Where one turn sends some rows of the set: a few examples, then the rows asked:
k_150: [ -8  25  -4 -10 -14 -14 -23 -11  15   6   8  22  22  -2 -12]
k_497: [ 16  -6  21   4  -4 -11 -13  -7 -19  14   9  13   7   2 -11]
k_758: [ -5   3   7   1  -1 -12 -30  21  -1  13  17  18   6 -22   5]
k_533: [ -3 -11   1 -12  -6  -7 -21 -16  -6   9  26  34  11 -10  10]
k_904: [  0  -6  -3 -11  -8 -10 -25 -13  -4   6  26  40   8 -11   7]
k_550: [ -4  -5  14   3 -14  -8 -16 -12  13  32   5   5   8 -18   3]
k_71: [ 24  23   8 -12   6 -21 -24  -8  -3  10   6  13   1 -21 -17]
k_768: [ 10   5  -5 -10 -28 -22 -24 -10  -3  14  13  32  -1  -3   4]
k_440: [  5  -4  11  -7   9  -3 -18 -16 -14  -2  21  30  18  -6  -7]
k_945: [ -3   7 -12 -11  13   0   2 -10  -4  15  11   7  11  -8   3]
k_644: [ 15  -3  20   0  -1  -8 -11 -12 -20  10   8  12  13   3 -12]
k_137: [  1   1   8   3   1 -12 -30  23   0  11  19  19   7 -15   2]
k_353: [ -4   5   5   1   2 -13 -32  21   1  11  15  20   6 -18   6]
k_465: [-10  13 -10 -11  12   1   1 -11  -4  12  12   9  12 -14   0]
k_735: [ -3  11 -10 -13  12   2   1 -15  -3  18  11  11  12 -13   2]
k_968: [-10  28  -4  -6 -14 -16 -23 -10  16   7   3  19  17  -4  -8]
k_469: [ 15   5   6  -4 -23 -18 -11 -14 -12  19   2  12   3   7  -6]
k_189: [ -5  -3  14   0 -11 -11 -14 -15  11  30   1   3   2 -20   3]
k_898: [ -2  -1  16   2 -12 -14 -14 -14  11  30   4   3   4 -23   1]
k_962: [ 19  24  10  -9   9 -19 -21  -8  -5  10   5  11   4 -26 -17]
k_325: [  4   3   6   0   2  -9 -29  22  -3  15  18  19   4 -20   7]
k_587: [ -5  29  -8  -9 -13 -11 -24  -6  12   6   5  21  21  -1  -8]
k_445: [ 11   5  -3  -4 -23 -16  -9 -19 -10  18   2  15   3   9  -4]
k_309: [ 19  24  13  -6   8 -18 -22  -5  -3   8   4  12  -1 -25 -17]
k_892: [ -1  -7  14  -3 -13 -13 -16 -15  12  32   7   6   4 -21   2]
k_695: [ -9   9 -11 -12  15  -1  -2  -8  -6  15  10   9  12 -14   4]
k_652: [ 23  23  13  -7   5 -17 -26  -8   0  12   6  16   4 -24 -19]
k_302: [ -9  29  -5 -11 -14 -15 -26  -9  12   6   2  20  17  -6 -10]
k_204: [ 14   5  -4 -10 -23 -22 -31  -9  -5   9  15  33  -1  -6   3]
k_149: [  6   4  12 -10   7  -6 -17 -17 -15  -2  20  30  20  -2 -12]

k_644 moves to k_904
k_353 moves to k_898
Where do these go?
k_465 moves to k_302
k_137 moves to k_892
k_149 moves to k_204
k_325 moves to k_550

